128 stands for zero in the data rows.
Here are some numbered points:
[ 99 102 102 109 105 107 105  90 116  88  97 106 106 115 115  95 115 103
 138 109 106 109 113 106 139 102 112 114 113  87 114 114 138 110  88  94
 110 108  96 113 102 106 110 100 112 100  75 111] 0
[ 99 102 102 109 105 107 105 140 176 143 147 154 155 173 171 146 171 151
 138 159 154 159 166 154 139 150 164 169 166 142 114 114 138 110 142 145
 110 108 146 113 150 106 110 100 112 100 139 111] 1
[148 150 150 159 153 156 153 150 116 143 147 106 155 115 115  95 115 103
 138 109 106 109 113 106  74 102 112 114 113  87 114 114  70 110  88  94
 110 108  96 113 102 106 110 149 164 149 139 161] 2
[ 99 102 102 109 105 107 153 134 116 143 147 154 106 115 115 146 115 151
 138 109 106 109 113 106 139 150 112 114 113 142 114 114 138 110 142 145
 110 108 146 113 102 154 110 100 112 100  75 111] 3
[ 99 102 102 109 105 107 105 143 116 143 147 154 155 173 171 146 171 151
 138 159 154 159 166 154 139 150 164 114 113 142 169 114 138 161 142 145
 110 108 146 113 102 106 110 149 112 100 139 111] 4
[148 150 102 109 105 107 105 124 116 143 147 106 106 115 115 146 115 103
 138 109 106 109 113 106 139 102 112 114 113 142 114 114 138 110 142 145
 110 108 146 113 150 106 110 100 112 100 139 111] 5
[148 150 150 159 153 156 153 161 176 143 147 154 155 173 115 146 115 151
 138 109 154 109 113 106 139 102 112 114 113 142 114 114 138 110 142 145
 110 157 146 168 150 154 161 149 164 149 139 161] 6
[148 102 150 109 153 107 105 132 116 143  97 106 106 115 115 146 115 103
 138 109 106 109 113 106 139 102 112 114 113  87 114 114 138 110 142  94
 110 108 146 113 102 106 110 100 112 100  75 111] 7
[148 150 150 159 153 156 153 142 116 143 147 154 155 115 115 146 115 103
 138 159 106 109 113 154 139 150 112 169 166 142 169 168 138 161 142 145
 160 157 146 168 150 154 161 149 164 149 139 161] 8
[148 150 150 159 153 156 153 149 116 143 147 106 106 115 115  95 115 103
  68 109 106 109 113 106  74 102 112 114 113  87 114 114  70 110  88  94
 110 108  96 113 102 106 110 149 112 149 139 161] 9
[148 150 150 159 153 156 153 135 116 143 147 106 106 115 115  95 115 103
  68 109 106 109 113 106  74 102 112 114 113  87 114 114  70 110  88  94
 110 108  96 113 150 106 110 149 112 149 139 111] 10
[ 99 102 102 109 105 107 105 110 116  88  97 106 106 115 115 146 115 151
 138 159 154 159 166 154 139 150 164 169 166 142 169 168 138 161 142 145
 160 157 146 113 150 154 161 149 164 149 139 161] 11
[148 150 150 159 153 156 153 136 116 143 147 154 106 115 115 146 115 151
 138 109 106 109 113 106 139 150 112 114 113 142 114 114 138 110 142 145
 160 108 146 113 150 154 110 149 164 149 139 111] 12
[148 150 150 159 153 156 153 162 116 143 147 154 155 115 171 146 171 151
 138 159 154 159 113 154 139 150 112 169 166 142 114 168 138 110 142 145
 160 157 146 113 150 106 110 149 112 100 139 111] 13
[148 150 150 109 153 107 105 121 116  88  97 106 106 115 115  95 115 103
 138 109 106 109 113 106 139 102 112 114 113 142 114 114 138 110 142 145
 110 108  96 113 102 106 110 100 112 100 139 111] 14
[148 150 150 109 153 107 105 123 116 143  97 106 106 115 115  95 115 103
  68 109 106 109 113 106 139 102 112 114 166 142 169 168 138 161 142 145
 160 157 146 168 150 154 161 149 164 149 139 111] 15
[148 150 150 159 153 107 105 122 116 143  97 106 106 115 115  95 115 103
 138 109 106 109 113 106 139 102 112 114 113 142 114 114 138 110 142  94
 110 108  96 113 102 106 110 100 112 100  75 111] 16
[ 99 102 102 109 105 107 105  91 116  88  97 106 106 115 115  95 115 103
 138 109 106 109 113 106  74 102 112 114 113  87 114 114  70 110  88  94
 110 108  96 113 102 106 110 100 112 100 139 111] 17
[148 150 150 159 153 156 153 121 116 143  97 106 106 115 115  95 115 103
  68 109 106 109 113 106  74 102 112 114 113 142 114 114 138 110 142 145
 160 157 146 168 150 154 161 149 164 149 139 161] 18
[148 150 150 159 153 156 153 135 116 143 147 154 155 115 115 146 115 151
 138 109 154 159 113 154 139 102 112 114 113 142 114 114 138 110 142  94
 110 108  96 113 102 106 110 100 112 100  75 111] 19
[148 102 150 109 153 107 105 127 116 143 147 106 155 115 115 146 115 151
 138 159 154 159 166 154 139 150 164 169 166 142 169 168 138 161 142 145
 160 157 146 168 150 154 161 149 164 149 139 161] 20
[ 99 102 102 109 105 107 105 121 116 143 147 106 106 115 115 146 115 103
 138 109 106 109 113 106 139 150 112 114 113 142 169 114 138 161 142 145
 160 157 146 168 150 154 161 149 112 149 139 111] 21
[ 99 102 102 109 105 107 105  98 116  88  97 106 106 115 115  95 115 103
 138 109 106 109 113 106 139 102 112 114 113  87 114 114 138 110  88  94
 110 108  96 113 102 106 110 100 112 100  75 111] 22
[148 150 150 159 153 156 153 143 176 143 147 154 155 173 115 146 171 151
 138 159 154 159 166 154 139 150 164 169 166 142 169 168 138 110 142 145
 160 157 146 113 150 106 110 100 112 100 139 111] 23
[148 150 150 159 153 156 153 150 176 143 147 154 155 115 171 146 171 151
 138 159 154 159 166 154 139 150 164 169 113 142 114 114 138 110 142 145
 110 157 146 113 150 154 110 149 112 149 139 111] 24
[148 150 150 159 153 156 153 155 176 143 147 154 155 115 115 146 115 103
 138 109 106 109 113 106 139 102 112 114 113 142 114 114 138 110 142 145
 110 157 146 168 150 154 161 149 164 149 139 161] 25
[148 150 102 109 105 107 105 107 116  88  97 106 106 115 115  95 115 103
 138 109 106 109 113 106 139 102 112 114 113 142 114 114 138 110  88  94
 110 108  96 113 102 106 110 100 112 100  75 111] 26
[ 99 102 102 109 105 107 105 110 116 143 147 154 155 115 115 146 171 151
 138 159 154 159 166 154 139 150 164 169 166 142 169 168 138 161 142 145
 160 157 146 168 150 154 161 149 164 149 139 161] 27
[148 150 150 109 105 156 105 139 116 143 147 154 155 115 171 146 171 151
 138 159 154 159 166 154 139 150 164 114 113 142 114 114 138 110 142 145
 110 108  96 113 150 106 110 149 112 149 139 111] 28
[ 99 102 102 109 105 107 105  61 116  88  97 106 106 115 115  95 115 103
 138 109 106 109 113 106 139 102 112 114 113 142 114 114 138 110 142 145
 110 108 146 113 102 106 110 149 112 100 139 111] 29
[148 150 150 109 105 156 153 136 116 143 147 154 155 115 115 146 115 103
 138 109 106 109 113 106  74 102 112 114 113 142 114 114  70 110  88  94
 110 108  96 113 150 106 110 149 112 149 139 111] 30
[ 99 102 102 109 153 107 153 140 176 143 147 154 155 173 171 146 171 151
 138 159 154 159 166 154 139 150 112 114 113 142 114 114 138 110  88  94
 110 108  96 113 102 106 110 100 112 100 139 111] 31
[148 150 150 159 153 107 105 114 116  88 147 106 106 115 115 146 115 103
 138 109 106 109 113 106 139 102 112 114 113 142 114 114 138 110  88  94
 110 108  96 113 102 106 110 100 112 100  75 111] 32
[148 150 150 159 153 156 153 159 176 143 147 154 155 115 171 146 115 151
 138 109 154 109 113 154 139 102 112 114 113 142 114 114 138 110 142 145
 160 108 146 168 150 154 161 149 112 149 139 161] 33
[148 150 150 159 153 156 153 147 176 143 147 154 155 115 115 146 115 103
 138 109 106 109 113 106 139 102 112 114 113 142 114 114 138 161 142 145
 160 157 146 168 150 154 161 149 164 149 139 161] 34
[ 99 102 150 109 153 107 105 116 116 143 147 106 106 115 115 146 115 103
 138 109 106 109 113 106 139 150 112 114 113 142 114 114 138 110 142 145
 110 108 146 113 150 154 110 100 112 100  75 111] 35
[148 150 150 109 153 156 153 143 116 143 147 154 155 115 115 146 115 103
 138 109 106 109 113 106 139 102 112 114 113 142 114 114 138 110 142 145
 110 108  96 113 150 106 110 100 112 100  75 111] 36
[ 99 102 102 109 105 107 105 108 116  88  97 106 106 115 115  95 115 103
  68 109 106 109 113 106  74 102 112 114 113  87 114 114  70 110  88  94
 110 108  96 113 102 106 110 100 112 100 139 111] 37
[ 99 102 102 109 105 107 105 108 116 143  97 106 106 115 115 146 115 151
 138 159 154 159 113 154 139 150 164 169 166 142 169 168 138 161 142 145
 160 157 146 113 150 154 161 149 164 149 139 161] 38
Which five points above are nearest to each new point, looking only along the 2 directions in which the numbered points spread most? Their numbers follow each, nearest first.
[148 150 150 159 153 156 153 132 116 143 147 106 106 115 115  95 115 103
 138 109 106 109 113 106 139 102 112 114 113 142 114 114 138 110 142 145
 110 108 146 113 150 154 110 149 112 149 139 111] 30 36 12 18 2
[148 150 150 159 153 156 153 150 116 143 147 154 155 115 115 146 115 103
 138 109 106 109 113 106 139 102 112 114 113  87 114 114 138 110  88  94
 110 108  96 113 102 106 110 100 112 100 139 111] 30 36 10 2 9
[ 99 102 102 109 105 107 105  95 116  88  97 106 106 115 115 146 115 103
 138 109 106 109 113 154 139 150 112 114 113 142 114 114 138 110 142 145
 110 108 146 113 150 106 110 149 112 149 139 161] 3 35 5 29 31
[148 150 150 159 153 156 153 174 176 143 147 154 155 173 171 146 171 151
 138 159 154 159 166 154 139 150 112 114 113 142 114 114 138 110  88 145
 110 108  96 113 102 106 110 100 112 100 139 111] 21 28 15 13 19
[148 150 150 109 105 156 153 123 116 143  97 106 106 115 115 146 115 151
 138 109 154 109 113 154 139 150 112 114 166 142 114 114 138 161 142 145
 160 157 146 113 150 154 110 100 112 100 139 111] 21 28 15 19 13
[148 150 150 159 153 156 153 136 116 143 147 154 155 115 115  95 115 103
  68 109 106 109 113 106  74 102 112 114 113  87 114 114  70 110  88  94
 110 108  96 113 150 106 110 149 112 149 139 161] 2 9 10 30 18
[148 150 150 109 153 107 105 124 116 143 147 106 155 115 115 146 115 103
 138 109 106 109 113 106 139 102 112 114 113  87 114 114 138 110  88  94
 110 108  96 113 102 106 110 149 112 149 139 161] 36 30 16 19 14
[148 150 150 109 153 156 153 163 176 143 147 154 155 173 171 146 171 151
 138 159 154 159 166 154 139 150 164 169 166 142 169 168 138 161 142 145
 160 157 146 113 150 154 161 149 164 149 139 161] 20 23 24 27 13
[148 150 150 159 153 156 153 192 176 143 147 154 155 173 171 146 171 151
 138 159 154 159 166 154 139 150 164 169 113 142 114 114 138 110 142 145
 110 108 146 113 102 106 110 149 112 100 139 111] 13 24 28 23 20
[ 99 102 150 109 105 107 105 130 116 143 147 106 106 115 115 146 115 151
 138 159 154 159 166 154 139 150 112 114 113 142 114 114 138 110 142 145
 110 108 146 113 102 106 110 100 112 149 139 111] 31 3 28 21 4
[148 150 150 159 153 156 153 137 116 143 147 154 155 115 115 146 115 151
 138 109 154 109 113 154 139 150 112 114 113 142 114 114 138 110 142 145
 110 157 146 113 150 154 110 149 112 100 139 111] 15 12 33 21 6
[ 99 102 102 109 105 107 105 103 116  88  97 106 106 115 115  95 115 151
 138 109 154 109 113 154 139 150 164 114 113 142 114 114 138 110 142 145
 110 108 146 113 102 154 110 100 112 149 139 161] 3 31 35 29 5
[148 150 150 159 153 156 153 169 176 143 147 154 155 173 171 146 171 151
 138 159 154 159 166 154 139 150 112 114 113 142 114 114 138 110 142  94
 110 108  96 113 102 106 110 100 112 100 139 111] 21 28 15 13 19
[ 99 150 150 109 105 107 153 116 116 143  97 106 106 115 115  95 115 103
 138 109 106 109 113 106 139 102 112 114 113  87 114 114 138 110 142  94
 110 108 146 113 102 154 110 149 112 149 139 161] 36 5 14 16 19
[148 102 102 109 105 107 105 101 116  88  97 106 106 115 115  95 115 103
 138 109 106 109 113 106 139 150 112 114 113 142 169 168 138 161 142 145
 160 157 146 168 150 154 161 149 164 100 139 111] 21 28 3 19 35
[ 99 102 102 109 105 156 153 142 116 143 147 154 155 173 171 146 171 151
 138 159 154 159 166 154 139 150 112 114 113 142 114 114 138 110  88  94
 110 108  96 113 102 106 110 100 112 100 139 111] 31 3 4 28 21
[148 102 102 109 105 107 105  94 116  88  97 106 106 115 115  95 115 103
 138 109 106 109 113 154 139 150 112 114 166 142 114 168 138 161 142 145
 110 157 146 113 150 106 110 149 164 149 139 111] 3 35 21 31 5
[148 150 150 159 153 156 105 115 116  88  97 106 106 115 115  95 115 103
  68 109 106 109 113 106 139 102 112 114 113 142 114 114 138 161 142 145
 160 157 146 168 150 154 161 149 112 149 139 161] 12 18 15 30 36
[148 150 150 109 153 156 153 143 176 143 147 154 155 173 171 146 171 151
 138 159 154 159 166 154 139 150 164 169 166 142 114 114 138 110 142 145
 110 108 146 113 102 106 110 100 112 100 139 111] 28 38 23 11 13
[148 150 150 159 153 156 153 154 176 143 147 106 106 115 115  95 115 103
 138 109 106 109 113 106 139 102 112 114 113 142 114 114 138 110 142 145
 160 157 146 168 150 154 161 149 164 149 139 161] 25 18 34 6 12
[148 150 150 109 105 156 105 117 116 143  97 106 106 115 115  95 115 103
 138 109 106 109 113 106 139 150 112 114 113 142 114 114 138 161 142 145
 160 157 146 113 150 154 110 100 112 149 139 111] 19 36 5 21 15
[148 102 102 109 105 107 105 102 116  88  97 106 106 115 115  95 115 103
 138 109 106 109 113 106 139 150 112 114 166 142 114 168 138 161 142 145
 160 157 146 168 150 154 110 149 112 149 139 161] 21 19 3 35 28
[148 150 150 159 153 156 153 154 176 143 147 154 155 173 115 146 115 151
 138 159 154 159 113 154 139 150 164 114 113 142 114 114 138 161 142 145
 110 108 146 113 150 106 110 149 112 149 139 111] 13 24 15 21 28
[148 150 150 159 153 156 153 142 116 143 147 154 106 115 115 146 115 151
 138 109 154 109 113 106 139 150 112 114 113 142 169 168 138 161 142 145
 160 157 146 113 150 154 161 149 164 149 139 111] 33 6 8 15 12
[148 150 150 159 153 156 153 157 176 143 147 154 155 173 171 146 115 151
 138 159 106 109 113 106 139 102 112 114 113  87 114 114  70 110  88  94
 110 108  96 113 102 106 110 100 112 100  75 111] 36 30 19 5 16
[ 99 102 102 109 105 107 105 129 116 143 147 154 155 173 171 146 171 151
 138 159 154 159 166 154 139 150 164 169 166 142 169 168 138 161 142 145
 160 157 146 168 150 154 161 149 164 149 139 161] 27 20 38 11 23
[148 150 150 159 153 156 153 172 176 143 147 154 155 173 171 146 171 151
 138 159 154 159 166 154 139 102 112 114 113 142 114 114 138 110  88  94
 110 108  96 113 102 106 110 100 112 100 139 111] 21 19 15 28 35
[148 150 150 159 153 156 153 159 176 143 147 154 155 115 171 146 115 151
 138 159 154 109 113 154 139 150 112 169 113 142 169 114 138 161 142 145
 160 157 146 113 150 154 161 149 112 149 139 161] 8 24 13 33 6
